Each path is a new rotation, seen through one point. The rows after it are directions, each followed by how far the rotation turns it, in deg/step (0 if it stays put).
Each turn is a multiple of 5 degrees from 10 to 175, or 0.
Each row of a path follows its step; steps can be skipped.
Path 1:
step 0: [3, 2, -24, 12, -14, 12, -3, -19, -19, -1, -5, -1, 13, 0, -9, 4, 14, -1, 14, -22, 1, 9, -17, -32, -16, -12, 1, -33, -5, 12, -15, -6, 18, 31, 3, 16, -17, -6, 15, -20, -26, 6, 25, 1, -6, -20, -24, 14, 10, -8, -7, 6, 6, 12, -12, 17, 14, -12, 41, 10, 12, 8, 33, -7, -17, 33, 5, -8, -2, 2]
step 2: [-28, -17, -28, -18, -45, 8, 17, 2, 2, 3, -8, -4, 10, 7, 0, -2, 18, -3, 40, -10, 1, -22, -20, -5, 6, -9, -3, 7, -22, 21, 9, 7, 32, -13, 31, 13, -22, -17, -6, 12, -10, -1, -7, -8, 6, -9, 5, -1, 22, -3, -22, 12, 16, 1, -12, -8, 1, -1, -13, 14, 12, 13, 1, -12, -30, 30, 19, -8, -1, -6]
step 6: [-22, -19, -9, -10, 14, -21, 5, -3, -17, -3, 6, 5, 4, -22, -4, -4, 35, -10, -11, -17, -23, 0, 10, -13, -8, 9, -12, -18, -26, 11, 10, 10, 18, 5, -11, 1, -22, 1, 16, -5, -26, 10, 11, -19, 2, 1, 22, 22, 2, -41, -21, 7, 8, 12, -13, 6, 1, 16, 5, -16, 21, -8, -21, -25, 9, 35, -21, -22, 11, 16]
step 8: [-13, -15, -36, -4, 3, 27, -9, -15, -26, 3, -11, 3, 21, 7, -5, -3, -5, -8, -6, -5, 2, -4, -18, -21, -19, -6, 4, 5, 4, -9, 29, -16, -3, 19, 11, 19, -9, 3, 7, 18, -23, 6, 26, -13, 7, -30, -10, 5, -19, -11, -1, 3, 14, 33, -10, 7, 5, -22, 3, -22, 22, -18, 6, -22, -26, 25, 5, -33, 6, -15]
step 14: [-19, 19, -27, -18, -10, -7, -2, 6, -21, -2, 19, -1, 3, -17, -19, 15, 28, 7, 7, 12, -7, 0, 9, -14, 3, 2, -1, 9, -50, 15, -18, 20, 17, 10, 6, -15, -22, -17, 17, -15, -18, 23, 21, -22, 7, -2, -3, 14, -20, -3, 1, 8, 11, 9, -21, 4, 8, 1, 1, -7, 33, -5, -9, -31, -9, 11, 26, -7, -11, -7]
step 15: [-20, -13, -25, -1, -14, -10, 16, -2, -3, 8, 7, 11, 18, 4, 5, -48, 22, -7, 21, -3, 1, 0, -5, -24, -11, -24, -6, 5, 3, -5, 14, 6, 9, 0, 13, 40, -26, 18, 14, -24, 0, -22, -12, 0, 8, -7, 4, 25, 15, 5, -32, 3, 3, 4, -31, 0, 4, 27, -10, 12, 1, 16, -2, -11, -38, -7, -4, 2, 6, -11]
step 17: [-13, 11, -27, -10, -6, -11, 3, -23, -5, 8, -8, 7, 5, 8, -15, -17, 2, -7, 39, -17, 11, 24, -7, -10, 5, -2, 6, 5, -5, 25, -26, -1, 22, 15, 12, -13, -23, -17, 18, -33, 1, 11, 17, 8, 6, -10, -6, 20, -33, -16, -13, 15, -2, 20, -20, 29, 14, 8, -2, 4, -18, 4, 8, -9, -15, 6, -10, -34, -14, 20]
step 19: [-29, -10, -16, 1, -12, -8, 29, 7, -7, -3, -12, 3, 32, 5, 6, 27, 30, -5, 41, -41, -14, -2, -4, -24, -7, 0, -1, -23, -23, 10, 13, 5, 25, -12, -10, 16, -9, -1, 11, 17, -9, 9, 22, 8, 7, 7, 21, 14, -2, -33, -3, 15, 22, -11, -6, 14, 8, 2, 12, -2, 13, -7, 16, -6, -1, 3, 14, -14, -14, 9]
step 23: [-8, -11, -13, -6, 11, -5, -11, -1, -9, 9, 0, 2, 3, 3, 1, -13, 1, 8, 12, -13, -11, 34, 8, -1, -25, -5, -4, -31, -13, -20, 12, 13, 7, 2, 5, 20, -18, 17, 12, -2, -10, 14, 9, -8, 19, -23, 2, 17, 24, 8, -27, 12, -9, 13, -41, -7, 28, 29, 13, 3, 7, 24, -21, -38, -11, 7, -22, -21, -3, 15]
step 24: [-20, 1, -12, -14, -18, 18, 3, 20, 20, 0, -6, -9, 19, 9, -10, -7, 30, 4, -5, -2, 12, -3, -6, -6, -16, 6, -9, 7, -35, 12, 14, 12, 19, 14, 27, -2, 5, -21, -1, -9, -15, -9, 29, 6, 23, -6, 28, -7, -19, -25, 2, 27, 21, -10, -40, -4, 1, -4, -20, 25, -2, 11, -10, -15, -2, -11, 27, 0, 5, -21]
[0, -4, 0, -3, 1, 0, 0, -3, 0, 0, -2, 1, -2, 2, 9, -8, 5, 1, 2, -2, -3, -3, 1, -3, 4, -2, -5, -6, -4, 3, -1, -2, 2, -3, -11, 3, 5, 2, 1, 5, -1, -6, -5, 3, -5, -2, 4, -5, 3, -2, -6, 2, 5, 1, 9, -4, -1, 1, -2, -5, 8, 6, 3, 5, -2, 1, 3, -1, 2, 7] | 110
[6, -2, -1, 5, -2, 0, 0, -1, 2, 1, 1, -7, 3, 7, -2, -6, 5, -2, 3, -2, 8, -4, -8, -3, 7, -4, 4, 3, -1, -5, -1, 8, -1, 3, 2, 1, -3, 1, -4, -8, -2, -2, -3, 0, -2, -2, -8, -4, 0, 1, -3, -5, -1, -5, -3, -3, -2, -4, 3, -4, -3, 2, 7, 1, -4, 1, -4, -1, -6, 7] | 145
[-4, 2, 1, -4, -2, 2, -3, -1, -1, -1, -1, 2, 2, 6, -2, -6, 3, 2, -6, 2, 4, 4, -11, 1, -6, -1, -5, -2, -4, 2, -7, -1, 8, 0, 2, 0, -2, 7, 6, 2, 4, 5, -1, -6, 3, -2, -3, -1, -1, -3, 2, -1, -8, 6, 2, -5, -8, 0, -2, -1, -1, 2, -4, 4, 3, 5, -3, 6, -4, -3] | 120
[1, -6, 6, -2, 4, -3, 5, -5, -8, -3, 5, 2, 0, -1, -3, -2, 3, -1, -5, 5, 0, 1, 3, -1, -4, -2, 1, 3, 2, 9, 2, 5, 2, 3, -2, -1, 2, -3, 3, 3, 4, 7, 7, -8, -2, -2, -5, 2, -6, 4, -1, 3, -1, -6, 7, 7, 5, -1, 5, 0, 3, 2, 4, 2, -3, 2, -1, -5, -6, 6] | 130
[-2, 0, -7, -6, -6, -4, 4, -10, -2, 3, 4, 1, 0, -11, 0, 2, -2, -6, -3, 0, -1, -2, 0, -5, 3, -3, 9, -3, 0, 3, -6, -4, 1, -5, -1, 3, 1, -1, 0, -8, 3, 1, -2, 1, 2, 4, -2, 0, 3, 0, -1, -5, -1, 1, -1, -4, 4, 1, -1, 6, 1, 0, 0, 9, 0, 0, 6, 5, -6, -1] | 25
[2, 0, 5, 10, 2, -2, 2, -1, 2, 4, 0, -3, 0, -3, 0, -5, 1, -2, 2, -3, 3, 6, 3, -6, -2, 1, -2, 0, -3, -5, -3, -1, 2, -8, -1, 1, -7, -1, -2, 6, 10, -4, 8, 0, 1, 4, 2, -4, -9, 3, -1, -2, 0, 3, 0, 1, 2, 8, -2, -4, -7, 2, 1, 3, -4, -6, 4, 3, -3, -2] | 175
[4, -7, 1, -2, 4, 3, 1, -1, -1, 1, -8, 5, 0, -3, -3, 5, 0, 0, 6, -4, 1, -2, -5, 0, 0, -5, 4, -5, -4, -2, 6, 2, -4, -1, 2, 3, 7, -3, 1, 0, 7, -1, 3, -4, -1, 6, -4, -3, 3, 0, -7, 7, -4, 1, 4, -6, -3, 3, -6, 3, 0, -1, -6, -3, 2, -3, -6, -8, -6, -5] | 100
